Which row each row swaps with, under one turn or mirror:
The rows were stretched afterwards, more along some directions than others.
z81: [-10 -20  17 -20  11  14  -4  30  18  -6   2  21  -8 -13   8   2  21  -6
   6   8  14   6 -25]
z220: [-10  -7  -5  -5 -14  19  -8  24 -15 -19  18  16 -19   9 -21  18  -8   1
   5 -17  22  -8 -15]
z726: [  0 -34   0 -17  11  19  -2   8  16   0  26   1 -33   1   4  23  -4  10
   9  14  30  15 -20]
z76: [ -6 -22  -1 -12   2  16  -4  22 -13 -18 -10  -7 -21 -15  12 -12  21  -2
  13   5  18   5 -26]
z28: [-16   2  -3  -3 -11   4  20  -5   1 -18  -8  -8  -8  12   0   5   9   3
 -11 -21  25   2 -14]
z144: [-17   9   6 -23 -16  11  13  -3   5 -22 -31  -5   0   5  -8  -2  17  19
 -18 -14   0  -9   8]
z446: [-40  -5  14  -2   1   1  -6  32  22  -2   3  19   0  -2 -11  28   0  -1
  -6 -12  15  20 -17]
z169: [-29   9  -7  -6   9   2  10  19  14 -17 -21   5  -5  -2 -24  25  14   8
   4 -23  26   2 -25]
z19: [-32 -15  -3 -17 -16  23  20  18 -12   6  -5   2 -29 -12   0  -3   9  13
 -10 -10  42   6 -18]
z290: [-12  -9   3 -19   7  17   1   7   2 -17 -15 -23   2   7  22   8  11 -16
   0  -2  12 -21 -12]
z667: [-23 -28   0 -21   1  27 -15  31  -6   1  24   9 -17  -6  -9   8 -11   0
  13  -9  30   5 -28]
z291: [-24 -19 -22  -9  -5  27 -15  25 -16  -7 -12   0 -31  -5  -7   6  -3   0
   5   1  17  -1 -28]
z672: [-40 -13   8 -12  -2  27 -16  42   6  -5   0   9 -14  -5 -15  40 -14   1
   2 -10  17  12 -17]
z237: [-32 -18  -2  -7  -9  33 -15  20   1  -2  -6   8 -10  -9   1  -6   2   4
  -4  -7  16  13 -23]
z294: [-18 -11  16   2  -8   9 -11  13  17 -12 -12   9  -8 -12  -3  -3  19  14
  -9  -3  10  14 -17]
z284: [-34  -8   2 -22  -9   1  21  19  -1  13 -15  17 -11  -3  15   2  16  -9
  -9  -8  30  22 -27]
z872: [-18 -18  -6 -15   0  30 -12  18  19   2   7  10  -6  16  -3   7 -11   9
 -16  -4   8  -6 -14]
z272: [-15   2   7   6 -14   1  -1  29   0   3  14  17   9  11  -8  19  -5 -13
 -13 -18  11 -12 -14]
z127: [-21 -12   4 -31  11   1   6  -7  21 -27   2   7 -17   7   8  17  22  11
  -1   9  11  14 -20]
z639: [-26  -7 -15 -10 -14  24 -10  32  -3   9  19   6 -19  -1   7  12 -11  -1
  13  -5  22  18  -9]
z478: [-42 -11  -4 -12  -8   8   8  25   7  22  -3  14   0   8  -3  27 -10 -13
 -20 -17  18  -1 -24]
z841: [ -6 -22   0  -6   8  28  -7  17  17  -3  -4 -15 -10  -8   5  21   5  -9
  16  -5  29  14 -21]
z197: [ -2 -31   4 -21   2  19  -2   4  27  -3  23  10 -27   2   7  10   3  10
  -1   8  15  16 -16]
z115: [-28 -26   5 -16 -12  20  -7  23  -5 -18  15  10 -39  -3  -3   6  11  14
  -9  20   9  21 -29]
z119: [-12 -15   3  -8   3  -2   6   1  11 -23 -14  -9  -8  13  29  -2  23   2
  -3   7  -3   5 -12]
z432: [-30 -18   7 -26  13  22 -11  15  12 -32  15   1 -20  -6  11  14  18  10
  10   8  27  16 -25]
z860: [ -6  -7  -6 -17 -13   8   8  -1   6  -2 -18   4  11  13   3 -13  11   5
 -20  -5   9 -17   9]
z701: [-11 -30  20 -16  13  46 -19  20   1 -19   4 -19 -17 -11   0  15  -5  11
   6   0  20  -4 -13]
z827: [-23  15 -19 -13  -8  -7  20   4  13 -14  -6  15 -20   7 -32  29  17  10
   2 -13  18   6  -1]
z352: [-13 -17  10  -6   7  22  -8  14  -5 -28   9  -9 -11   2   2   8   5   5
   1   9  22  -4 -25]
z404: [-32 -14 -18 -32  -3   0   8  11  17  -7  15   9 -18  14  31   8  17  -6
   1   8  19  24 -19]
z9: [-41  -3 -14 -14  -5 -20  22  26   4   3 -12  21  -7   2 -12  23  16  -1
  -4 -29  27  18 -25]
z509: [-18 -17   1 -31  24  21  -3  17  43 -15  10  -6  -4  13  20  36  10  -5
  16  -8  21  10 -15]
z106: [-16 -18 -19  -3   4  18   6   9  -1 -20   6   3 -30   5  -4  10   8  24
   4  12  15  13 -20]
z536: [ -9  -4  17  -9 -10  -1  24   5   0 -10 -20 -12 -11  -1   1  -2  23  -4
 -14 -12  21  -2 -19]
z315: [-19 -17   7 -16   4   4   1   7  12 -16   4  15  -1   3  18   8  23   3
  -1   0  25  14 -27]
z636: [-18 -12  -3 -17  10  20 -25  23  -4 -26   1   0 -24 -15  -9  16   1 -13
  22   6  17   5 -15]
z640: [-26  -9   7 -30  -2   8  14  -1  20 -22  -8  -4   3   6  20   3  35   2
  -4  -9  16   0  -5]
z153: [ -8  -9  14 -20   7   0   6  19   2 -17  -1   3  -2  -7  14   1  11 -17
   8 -20  27   4  -9]
z978: [-12 -28   2 -14   2  16 -10  13  -1  -8   2   1 -20  -4  14   3  10  -8
  10  19   1   4 -20]
z258: [-25   3  -9  -1 -25  16  16  14  -8  -7 -20  -2 -23  -1 -16   8  14   6
  -6 -13  11  -4 -21]
z818: [-45   0  -9 -13   0  -4  -3  24   6 -28   1  12 -21   7 -16  37   5   4
   4 -12  17  33 -27]
z503: [-16 -28  18 -26   3  30   2  24  13  -5  10   4 -19 -11  11  23   9  -4
   7   0  21  24 -31]
z139: [ -3   0  -3  -7 -13   1  13   8   0 -16  25 -12  -6  20  -5  17   1  -1
   0 -16  17 -15   1]
z857: [-28   2  -4 -27 -11  -1  22  16   7  -9 -13  13  -9   4  15  14  29 -10
   6 -11  12   6 -13]
z417: [-25 -19  14 -26 -16  16  14   8  16   8  -1  14 -18  -6  37 -15  26   3
 -12   8  15  21  -5]
z124: [ 10  -1 -16   2   7  -3  -3   1  11  -7  -8   0  10  17  -5   6  -6  -2
  15 -15  -3  -5   4]
z65: [-46 -11 -21 -22 -12  11   4  18 -10   0   7  21 -30   1 -26  24  -2   5
  -9  -1  30   3 -21]
z740: [-38 -12  10  -7   1  10 -19  29  14 -12  15  26  -9  -4 -17  15  -6   5
 -10  -9  15  19 -24]
z943: [-17   5   1  -1  -9  19   4  18   2 -14  -3 -17  -8   0   4  20  17   2
   5  -6  20 -11 -13]
z712: [-36 -13 -15 -30   3  -9  15  21  11  -4  -1  14 -14  12   3  37  15 -12
   3 -14  23   5 -22]
z420: [-15  -8 -18 -32   7   9  -2  -4  22 -13  -2  12 -13  10  16   6   7  12
   8  -1  15  19  -1]
z622: [-29  -7  -1 -35   8  10  -5  21  10 -14   3   1  -5  -4   3  15  10   0
  23 -18  25   6  -5]
z826: [-29  -9   0 -25 -18  30   3  23   6 -11   4   4 -39 -10   2  22  22  18
  15  -2  27   9  -3]
z914: [-32 -17   8 -28   9  19  -6  22   6  -6   5  14   3   5  -1  25  -9   4
  -6 -16  21   0  -6]
z259: [-33 -18   5 -17   2  13 -16  16  19  -2   5  29 -23  -7  -7  14  -1   9
  -6   9   6  32 -29]
z558: [-48   2 -28 -10  -6  -8  12   7   0   0 -17  11 -10  13 -15  30   2   4
  -2 -15  15  11 -17]
z207: [-41 -17   2 -10  -1  11   3  18  -3  10   5   8 -11   4   8  19  -2   5
 -19   7  24  17 -35]
z70: [-24  -7 -16   0 -11   2  -3  16  10  -8  11   2 -19  13  -9  10  -6  -2
  -9 -10  12  16 -24]
z413: [-45 -19 -15   0  -4  -4  13  20  11  11   1  19 -16  16   6  28  -1   2
 -11  -8  17  31 -36]
z779: [-10  -7  28   0  11 -10  -6  13  13 -19  -1  -6  12   7   4  17   3 -12
 -12  -5  -1   2 -16]
z418: [ -6 -14 -11 -13  -4  30 -12  18  -6  -9  10  14 -37 -12  -8   0   7   4
  14  20  16  11 -16]
z189: [ -3 -11 -10 -17  10  -1 -12   6  15  -4   6  19  -6  11   0  13 -14   2
   5  -2  14  10   0]
z368: [-45  -7 -10 -32  -6  12  22  21  -6 -13   4  13 -31   5   8  29  15   2
  -2   3  18   3 -26]
z457: [-13 -23 -16 -22   0  13  18   4  20  18   7   4 -18   7  20  14  15  12
  13   9  17  13  -7]
z45: [-12 -19  12 -16   3  29  -6  19  -6 -31   8 -15 -11   8  -6  27  -2   2
  -1   0  18 -17 -16]
z58: [-19  -8  -2  -2  13  -7  -1  22  29 -17   2  18  -9   1  -3  25   9   6
  12  -6   0  27  -6]
z730: [-35   5  -1  -3  -5   8   0  31  -2 -18  -7   7 -25  -4 -22  32  -3  -4
   2 -16   2   3 -22]

z841 swaps with z860
z640 swaps with z237
z818 swaps with z115
z740 swaps with z432

Which row each row swaps with, under one turn or mirror:
The rows were stretched afterwards, more along some directions than others.
z967: [  2  -5  -1  14   5  13   7 -30  -6  -1   8  -6  -5  -1  -6   0]
z643: [  9  -2   4   0  15   5  10   3  12   0   1 -24  -2 -12  13   3]
z746: [ 15   3 -16  31  29  10   6  -9  14 -22  -4 -18 -17 -26   1   1]
z363: [ 12  -7  -8   5  26   6   2   1  25   7   5 -28   1 -24  11   7]
z696: [ -8   4  13  -1  -8  27 -21  -7 -11   1 -10  -7   6 -21  12  13]
z759: [ 28  16   5  -2  19  23 -12  -8 -16 -33 -10 -17 -18 -15   1  37]
z341: [ -7   1  -1  28  14  33  -3  -1  14 -11  -4 -22  -9  -2  20  26]
z954: [-10   9  11  11   8  27 -10  -1  -2 -12 -12 -16  -1 -27  21  15]
z476: [ 14   9   1  25  10  23   1  -1  16 -27 -17 -14 -15  -1  21  12]
z5: [ 16  12   6 -12  10  13 -12 -11 -15 -16   0 -11  -8  -9   7  22]
z526: [ -4  -7  -3  13  28  27  13   7  11  -3  -2 -21  -3 -14  12  15]
z215: [ 23  13  -1  -3  16  16 -18  -8   2 -28  -6 -16 -17 -21  18  16]
z477: [ -5  -1  19   0   6  16 -13   7  -6 -14   0  -5   5   5   7  35]
z719: [ 11  -9   8  -8  14  12  -3   7  29  12   2 -39   5 -27  30   5]
z482: [  1  10  -4 -11   1  25  -1  -2  -1   3  -3  -7   2   2  13  24]
z717: [ -8  -7   8  18  29  15   2  17  16   5  -2 -30  10 -21  19  17]
z965: [ 12  15   7 -14 -16  29 -26 -19  -7 -11 -11  -6  -9 -25  11  15]
z720: [  1  -6  -1 -16   9  25  -2  -7  17  13   4 -27   2 -18  15  13]
z796: [  9   1   7   5  15  10  -3   1  -5  -2  14 -24   5 -23  -6   3]
z448: [ 21   0  -8  14  22  17  12 -10   4 -28 -13 -16 -15  -7   2  25]
z946: [ -2   7  27  11   3  26 -25 -13   9 -28   0 -13 -11 -33  -7  19]
z496: [  8   5  -5  21   7  33   2 -14  15 -14 -21 -18 -13 -12  25  12]
z317: [  5   3  19  21   2  19 -21 -14  -2 -29  -4  -4 -14 -11  -3  18]
z577: [ 17  -8 -15  10  27  24  -4 -13  34  -4  -1 -33 -16 -24  22  14]
z544: [ -5  12  12 -15   0  17 -25   1  -4  -4  11  -4   1 -22   5  18]
z530: [  5 -13  22   4  15   8 -10 -10  23 -15   5 -30  -7 -43  -1   4]
z894: [ -6  -1   7  26   0  25  -8 -35   7 -23  -9  -9 -18 -16   9   6]
z188: [  9  15   3  30  17  38 -14  -2   6 -43 -10 -26 -16 -32   9  21]
z47: [ 20   0   8   1  14  13  -9  -1  -6  -8  -5 -18  -9 -30   5   1]
z201: [  6   6 -10  11  21  23  -2 -11   5   5  -3 -25  -9  -4  27  16]
z223: [ 15   8   1  21   3  43 -21 -16   5 -16 -17 -19 -16 -26  15  20]
z569: [  8  18   8  18  26  19  -6  -3  -2 -34   7 -15 -20 -16 -12  23]
z353: [-11  -5  -4  39   5  27  -5   4  21   5  -8 -24   5 -22  34 -10]
z286: [ 15  -8  -5  -1  17  10   1 -17   3 -11  12 -12  -9  -8  -9  18]
z669: [ 28  -8  -1  -2   5  27 -18 -15  36  -7 -16 -36 -17 -38  31   9]
z561: [ 23   3  -8  16  26   1   5   8  -3 -24   6 -21  -4 -12  -3   8]
z846: [  7   2   1  13  -8  23  -7  -4  30   1  -7 -15  -7 -24  18  -5]
z825: [ 14  -4   0  10   5  13 -19 -20   5 -17  -1 -18 -16 -27   9   7]
z196: [ -4  -1  12   7   5  20 -19  -7  12  -9  15 -25  -4 -30  12   0]
z458: [-14  -5  26  12  -3  22 -16   2   9  -9 -10 -15   8 -27  21   9]
z543: [  0  10  -8  20   7  49 -14 -30   0   1 -11 -22 -10 -28  26  13]
z673: [-10  -1   1  27  13  36  -5  -8  11  -8  -4 -26   3 -40  11   4]

z965 swaps with z482
z353 swaps with z196
z526 swaps with z47
z496 swaps with z5

